In the rows, 128 means zero.
A state moves one step at a time under one of 6 hidden systems, and each row is a state written as 20 numbers. Each run below is a few steps of one system.
badod, trace 1:
[[ 82 114 170 122 110 155 105  81 149  92 128 176 155 156 148 141 108  98
  173 159]
 [133  81 120 161 108  96 150 119 191 107 146 122 154 135 138 101  89  78
   90 108]
 [125  87 160 102 113  71 135 173 120 115 176  85 101 113 107 177 138 126
  107 108]
 [111 114 110 116 119 125  93 148  95 118  85 150  87 159 120 200 121  99
  144 182]
 [148 163  95 159 151 110 124 153 135 101  92 166 134 146 123 110  79  71
  167  87]
 [208 140 110 122 116 122 140 161 155 142 116  73 131  71 125 137 142 119
  134  81]
 [109 143 107 132 110 141 102 138  85 158 104  92 103 147 106 153 214 156
  132 107]
 [139 154 136 139 123 146 129  86  90 106 101 193 138 156 158  92 167 117
  185 142]
 [164 117  95 171 141 130 183 104 148 149 139 145 168  95 172  87 139 113
   93 110]
 [111 108 141 112 136 116 138 124  93 170 202 114  84  79 130 128 156 170
   97  99]]
tuvam, trace 2:
[[183 114 102 135 107 114 118 133 167 138 133 100  95 108 121  73  85  98
  110  68]
 [150 132 137  85 135 113 127 175  99 132 124  72 119 141  86 135 162 189
   79 146]
 [ 82 171 141 116 165 175 115 118 103 129 105 166 165 151 127 162 126 156
  158 175]
 [124 140 119 164 110 156 110  90 181 134 136 165 164 106 148 101 100  80
  158  77]
 [165  90 140 122  77 100 133 133 153 135 161  70 112  95 121 107 167 131
   86  88]
 [ 98 107 153  99 129 116 136 134  74 121 134 123 113 159 124 168 171 169
  101 198]
 [ 89 142 128 149 160 137 137 104 120 103 123 203 146 153 155 134  81  92
  167 157]
 [166 117 101 158 117 102 137 137 181 125 140 115 119  90 136 101  76  74
  127  71]
 [149 115 123  97 115 102 118 173 111 141 126  54  77 126  93 147 150 161
   93 125]
 [ 96 164 143 104 156 153 111 132  86 115  85 152 140 184 111 148 143 161
  158 183]]
tezag, trace 3:
[[174  86 113 107 100 166  76 107 139 127  78 171 152 167 137 120 130 100
  101 139]
 [128 121 148 142 123  87 138 155 116 114 173 161 179 135 113 126 176 127
   94  56]
 [166 117 138 110  93 133 114 123 117 135 145 165 109  52 156 188 151 106
  146 160]
 [ 69 131  86 174 104 100 106 125 107 134 140 190  90 152 119 113 124 106
   91 137]
 [186 171 149 124 113  72 155 151 130  90 149 135 101  88 121  80 104 127
  153 139]
 [117 155  68 163 136 120 154 164 129 152  91  98 127 106 127 165 132 139
   95 193]
 [ 80 181 132 140 148 137 131 112 107 144 139  94  81 131 115  91 128 158
  192  98]
 [178 124 113 121 125 165 138  95 156 121  67  95 137 152 145  71 117 133
  126 179]
 [ 96 119 131 145 165 124 176 135 129 147 151  81 177 153 125 117 167 162
   96  81]
 [142  91 170  78 138 182 124  83 127 146 143 114 119  94 165 155 128 138
  166 138]]
fidut, trace 4:
[[ 81 180 126 153 173 128 155 126 111 115 118 127 105 144 133 126  96 121
  214 122]
 [194 113 108 118 148 155 134 107 142 133  83  92  92 140 147  82  88 103
  163 111]
 [139 110 120 124 177 125 161 147 102 145 119  77 148 178 120 103 162 156
  101  61]
 [149 114 159  78 175 175 142 109  81 143 127 147 154 121 156 167 154 156
  152 132]
 [118  88  93 142 140 177  97  98 131 171 125 192 158 137 151 135 114 100
   94  97]
 [163 102 158 112 100 101 125 131 137 134 197 159 145  80 127 109 141 130
   84  73]
 [128 109 123 111  87 119  97 159 119 140 135 132 130 104 110 183 166 147
   63 182]
 [ 61 185 138 152 109 115  94 133 124 114 158 201 137 116 108 140 121 133
  136 154]
 [164 156 119 146  69 109 116 125 185  99 118 133 113  82 124  99  93  97
  144 168]
 [ 90 157 106 165 106  85 144 159 154 124 121  47 103 145  95 109 147 140
  120 126]]
dufat, trace 5 (10 x 20):
[[138 171 118 141 102 125 145 124 148 104  80 103 151 140 124 100 151 155
  120 221]
 [ 57 171 131 174 153 124 181 119 136 137 151  83 143 118 135 118 147 154
  164 121]
 [122  99 148 123 103 158 134  68 173 134 129  74  91 104 161 106 105 120
  170 151]
 [103  72 138 124 156 120 157 103 117 125 133  89 112 205 132  77 121 146
   87 122]
 [153 100 182  72 185 129 166 135 120 104 152 113 146 120 142 154  85 134
  155 126]
 [107  78  95 124 162 169 103 129 150 155 105 144 147 151 138 179  72  91
  104 117]
 [135 122 156  93 121 119  75 155 140 121 159 146 131 145  85 117  95 119
  119  45]
 [177 117 139  93  94 129  92 165 136  99  86 140 178 145 105 174 160 121
  103 154]
 [ 73 161 118 161 123 114 117 157 101 129 135 166 160 137 114 186 185 115
  142  94]
 [148 135 128 149  52 113 100 108 148 110 135 158 102  80 145 137 156  81
  173 128]]
zuzoz, trace 6 (10 x 20):
[[140 130 167 110  91  75 116 170 157  68 131 125 145 131  94 157 108 117
  114 174]
 [ 92 139 114 151 115  93 126 176 152  98 101 105 130 141 110 203 115  91
  142 163]
 [124 144 122 136 106  90 114 153 133 103 108  91  64 133 113 160 111  85
  199 114]
 [175 113  96 133 119 107 141 148 126 110  66  68  87 171 124 119 141  95
  152 112]
 [162 131 101 140 176 118 173 155  80 131  86  98 127 159 137 147 174 119
  159  88]
 [164 108  98 130 160 173 139  97  91 164  96 138 109 121 174 144 154 100
  173  92]
 [160 102  97 136 143 154 122  95  95 170 131 165 113 141 151  77 151 118
  107  61]
 [188 120 126 107 149 140 141 120  92 158 155 174 152  96 142  95 156 163
   77 112]
 [112 138 108 134 142 170 114 112 108 172 147 200 160  95 141 136 138 159
   73 162]
 [100 171 138 136 101 136  92 107 137 140 177 197 129  80 121  95 108 150
  114 142]]
badod, trace 7 (10 x 20):
[[106  97 144 115 123 128 152 140 169 116 127  67 170 125 123 174 123 149
   92 194]
 [ 32 119 153 136 137 127 108 127 140 117 146 114 118 166 111 169  97 108
  167 108]
 [168  85 147 111  99 117 118 112 174  82 103 111 106 148 139 117  73  72
  157 145]
 [136  94 110 140 141  82 150 182 138 111 112  75 146 172 103 151 132 105
   93  85]
 [141 111 151  93 133 132 107 151  97 122 119 128 117 121 130 212 148 101
  188 100]
 [149 109  66 158 107 145  90 117 130 139  65 154 114 163 140 129 135  68
  135 107]
 [196 143 129 132 124  91 142 154 109 112 139 147 140 123 120  90 160 110
  134  46]
 [175 122 102 122 108 139 130 139  95 163 113 128 135  81 146 175 206 142
  104 146]
 [ 82 166  98 165 130 135 106 111  76 155 136 198 106 133 132 113 163 133
  139 107]
 [192 155 125 130 114 124 144 100 128 124 140 180 120  75 157  61 116 132
  132 157]]
tuvam, trace 8 (10 x 20):
[[156  71 109 108 108 173  85 120 151 143  93 152 149 124 145 183 114  90
  101 144]
 [120 139 134 133 104  82  93 163 104 115 161 188 129 144  94 128 149 114
  101  66]
 [192 135 150  98  97 114 131 153 139  99 116 141 152  76 137 176 143 115
  141 187]
 [ 70 156  73 192 100 103 114 148 115 145 119 159 116 125 119 165 157 105
  112 137]
 [162 171 152 120  97 100 130 116 121  96 135 130  76  91 134  97 126 116
  203 140]
 [136 137  68 178 113 113 162 127 145 131  76  86 127 143 138 103 154 124
   98 179]
 [ 96 174 140 137 174 115 171 130  81 139 160 107  87 120 127 103 137 165
  174 105]
 [157 110 105 120 146 187 137  81 146 151  81  98 117 131 162  99 100 126
  143 171]
 [104 131 112 144 161 129 137 125 114 154 154 126 134 168 112  62 128 154
   84  55]
 [177 105 179  58 161 167 138 117 132 136 146 107 153 101 138 133 110 167
  123 145]]
tezag, trace 9, 10 rows:
[[ 64 115 174 116 123  92 116 138 112 123 206 136 100 122 105 144 125 143
  126  88]
 [160 118 145  94 107 124 100 128 138  88 102 163 110 123 132 151  76 101
  146 207]
 [ 74 155 103 172 140  80 133 180 148 106 130 130 156 163  94 141 109 107
  111  99]
 [173 157 145 100  97 124 108 150 142 115 113  75  89  81 116 156 130 120
  196 121]
 [100 124  74 155 120 136 107 133 109 138  62 113 115 197 115 138 169 122
  103 154]
 [157 152 161 131 140 106 165 118 105 101 132 115 131 147 138  84 169 124
  190  69]
 [176  77  82 144 126 155 156 108 136 156  86 112 139 107 177 154 153  99
  105 155]
 [ 89 107 124 139 157 118 137 118  84 164 182 135  87 140 133 105 142 144
  108  54]
 [207 109 141  76 142 149 126 109 113 121 123 175 112 103 150 106  88 127
  126 168]
 [ 93 145  91 160 171 121 137 160 127 152 145 172 179 131 115 136 104 134
   65 109]]
fidut, trace 10, 10 rows:
[[123 127  81 142 166 101 126 183  98 157 138 127 115 142  98 135 122 128
   82  53]
 [181 168 158  63 142 149 101 152  87 135 131 152 122  86 115 148 136 165
  152 128]
 [123 156  76 151 117 180  76 124 145 161  78 162 173 142 118 122 142 128
   94 127]
 [130 167 160 144  96 126 138 106 156 127 179 133 164  75 131  90 167 146
  149  80]
 [126  93 114 134  71 145 124  99 143 150 114  85 113 108 144 139 183 142
   94 193]
 [ 41 139 143 165 127  97 152 100 105 116 175 161 117 154 133  99 139 145
  118 151]
 [171 111 129 124 124 104 164 116 147  99 133 141 101  91 162 116  76 102
  136 205]
 [ 85 120  82 161 161  92 142 172 140 142 135  86  96 145 106 138  77 123
   91 115]
 [147 154 179  65 166 124 120 149 111 107 142 107  96 120 101 125  79 163
  174 133]
 [139 136 100 121 154 173  99 140 153 128  55 117 174 184 107 130  96 122
  115 138]]
zuzoz, trace 11 (10 x 20):
[[ 36 123 141 149 130 108 117 113 123 114 152 128  91 164 124 151 111 100
  175 109]
 [193  89 156  98 107 102 134 123 159  84 119  92  96 138 133  96  88  94
  153 126]
 [127  96  96 138 174 106 161 181 120 129 101  88 157 181 114 159 130 121
   84 105]
 [139 134 146  91 168 148 118 144  83 136 127 141 106 111 137 191 124 120
  196  99]
 [153 100  91 130 109 169  74 104 143 142  78 152 112 167 130 106 109  85
  127  93]
 [175 146 128 128 129  96 135 164 103 127 146 138 158 126 104 103 177 141
  100  51]
 [159 116 110 115 114 159 122 128 104 160 107 143 144  84 154 190 182 139
  107 179]
 [ 68 149 104 173 110 126 100 100  99 140 141 210 103 142 136 109 146 114
  133 121]
 [196 145 132 134  87  96 146 119 151 113 153 143 116  67 140  66 119 121
  120 145]
 [ 94 134  80 162 142 114 162 150 129 158 127  93 133 121 123 133 139 161
   54 176]]
dufat, trace 12 (10 x 20):
[[131 131  96 151 113 134 119 107 176 151 149 151 111  79 141  85  59 116
   89 154]
 [122 147 126 115 127 105 122 160 144 136 147  78 110 132  79  84 104 183
   63 143]
 [102 177 162  96 150 153 128 145 135 110 111 101 150 130 105 155 109 176
  155 200]
 [ 50 149 131 167 132 155 124 101 180 117 117 123 177 153 133 127  98 111
  163 132]
 [118  97 167 133  83 113 129 111 192 107 155  62 136 131 116 104 128 112
  136  78]
 [121  62 161  95 118 116 136 130 115 111 117  66 118 180 126 167 170 136
  113 151]
 [ 92  95 158 116 172 118 142 123  83 102 138 163 120 170 146 174 115 101
  174 121]
 [164  80 109 138 127 113 124 128 155 112 122 168 131 125 154 145  77  47
  137  95]
 [171 101  94 119 129  95 110 187 113 142 121 107 101 137  98 143 129 109
   81  66]
 [171 165 128  85 140 136  88 173  73 126  91 151 109 131 104 168 148 144
  157 134]]

Which system made each run below?
trace 13, 2 rows:
[[131 145 155  95 166 107 127 153 116 127 176 122  70  99 108 110  53 144
  151 106]
 [156 129 112  91 149 168  98 145 154 133  72  91 136 161 102 122  74 148
  103 167]]
 -> zuzoz
trace 14 (2 x 20):
[[115 163 139 138  97 151 121 101 178 155 158  76 107  59 130 100 122 149
  161 117]
 [101 105 135 125 104 147 125  84 137 134 110  80 111 176 125  77 153 169
   96 174]]
 -> dufat
trace 15 (2 x 20):
[[119  85 104 139 109 144 127  93 153 161 136 104 101 130 143  81 113 145
   57 168]
 [ 91 133 175  99 158 103 142 129 105 115 186 137 121 151 104  80  93 178
   98 138]]
 -> tuvam
trace 16:
[[ 89 135 102 164 125 116 134 108 124 117 124 193 135 162 136  91 105 124
   83 193]
 [135 167 140 148 135  77 172 161 158 112 182 106 135  67 117 105  88 137
  122 121]]
 -> dufat
trace 17 (2 x 20):
[[165  90  84 140 172 123 140 150  98 139 105 176 153 164 143 134 126  99
   84  91]
 [176 125 133  95 145 140 102 152 101 156 157 176 131  78 130 157 125 123
  123  63]]
 -> badod
trace 18:
[[124 163 167 131  74 109 132 121 173  79 128 108 129 103 127 122 115 122
  175 194]
 [ 64 139 103 194 101  93 158 126 166 116 121  73 123 147 124 126 143 112
  129 150]]
 -> tuvam
trace 19, 2 rows:
[[139 123 118 136 159  82 166 168 100 138 149  76 111 142 109 120 159 138
  116  49]
 [161 111 136  83 135 162 116 117  75 142 101 130  96 119 153 181 166 139
  166 161]]
 -> badod
trace 20, 2 rows:
[[106 162 182  98 119 138 116 130 143  91 112  93 171 180  91 104 146 179
  136 160]
 [ 69 132 151 158 136 150 154 108 172 115 132 110 209 138 143 155 143 119
  153 123]]
 -> tuvam
trace 21, 2 rows:
[[155 135 148 113  85 137 109  88 109 137 132 109  84 134 122  60 183 159
  140 106]
 [141 132 111 153 130 123 175 114  97 123 102 138 166 160 148 101 196 157
   88 185]]
 -> fidut
trace 22 (2 x 20):
[[170 140 112 137 162 166 182  96 108 154 102 108 152 109 170 101 176 156
  139 143]
 [115 119 115 134 163 182 145  78 111 190 158 133 123  98 167 100 134 159
  123 101]]
 -> dufat
trace 23:
[[101 149  91 142 158 161 106 135 112 142  69 121 109 159 128 173 119  99
  194 105]
 [192 131 115 131 125 147 122 107 144 122  90 116 124 144 139  74 123  95
  175  60]]
 -> badod
trace 24 (2 x 20):
[[140 162  78 139 166 122 146 156  81 170 116 104  88 126 114  97 151 179
   92 130]
 [135 188 145  94 178 172 136 117  78 143 122 148 129 115 133 114 133 184
  170 154]]
 -> badod
trace 25, 2 rows:
[[128 160 179 115 101  72 129 128 102  83 171 148  84 124 109  89 133 138
  163 132]
 [151 135  89 159 125 107 161 146 145 102  82 133 142 122 144 151 115 103
  116 220]]
 -> tezag
trace 26, 2 rows:
[[128 101 131 129 108 155 133 106 138 169 163 133 151  55 164 179 166 133
  106 144]
 [ 62 104 141 128 104 126  96  87 105 143 180 180  81 136 130 105 119 138
  102 143]]
 -> tezag
trace 27:
[[102 114 146  87 124 161  65 157 140 144 136 129 167 138  89 188 124 149
   94 107]
 [115 140 169  97  78 135  55 140 132  97 128 174 149 147  95 159 145 120
  146 123]]
 -> zuzoz
trace 28:
[[149 206 107 134 126 130 105 153 143 126 104 123 125 124  87  65  98 160
  122 138]
 [135 200 123 136 122 146 136 143 146 134  99  82 180 111 105 114 173 180
  129 151]]
 -> tezag
trace 29 (2 x 20):
[[210  74 103 120 144 135 157 109 130 148 118 109 101 110 163  93 113 104
  113  98]
 [165 107 109  91 187 149 130 143  75 171 126 125 110 141 124 121 128 167
   84 103]]
 -> dufat
trace 30:
[[134 154 146 139 111 101 177 132 104 111 126  98 160 133 128 108 218 174
  119 158]
 [ 87 122 126 164 133 144 174  82 124 129 128 140 145 115 180 157 153 115
  161 186]]
 -> zuzoz
trace 31:
[[133 135 110 149  90 128 144  99 121 142 103  64  89 138 135  78 191 150
  135 142]
 [ 97 141 129 153 155 122 189  94  80 123 128 121 119 157 157  87 175 165
  138 173]]
 -> fidut
trace 32:
[[138 123 117 116 151 124 133 146 111 134  95  46  78 169 111 119 137 129
  167  78]
 [173 113 135  94 155 158 137 116  90 116  66 106 137 186 143 132 168 127
  172 118]]
 -> badod
trace 33 (2 x 20):
[[ 77 109 131 147  78  97 118 135 129 120 131  63  87 153 109 154 185 124
  137 120]
 [126 119 144 136 124  98 152 114  95  73 100 146 103 171 149 138 146  89
  190 164]]
 -> badod
trace 34 (2 x 20):
[[124 127  99 136 124 120 125 133 121 143 105  64  83 173  99  68 145 165
   91 119]
 [170 144 159  91 175 140 175 129  87 114 105  97 151 148 139 107 163 171
  157 144]]
 -> tezag
trace 35, 2 rows:
[[131  88  91 135  92 103  77 150 116 137 117 149  75 140 116 170 128  71
  115  92]
 [197 137 108 117 109  79 114 173  84 105 106 156  88 134 108 122 152 107
  121 117]]
 -> zuzoz
trace 36 (2 x 20):
[[140 125 116 119 116 153  91 133 167 166 152  96  92  66 122 147  86 109
  149  68]
 [143 128 124 108  81 118  81 136 115 123  95  93  81 173  86  89 162 150
  108 132]]
 -> badod
trace 37 (2 x 20):
[[116 169 104 135 205 142 169 148 121 156 139 110 125  96 131 119  66 157
  135 126]
 [145 130 128  84 165 186 110 118 152 162 128  86 113 112 120 101  65 165
  124 123]]
 -> fidut
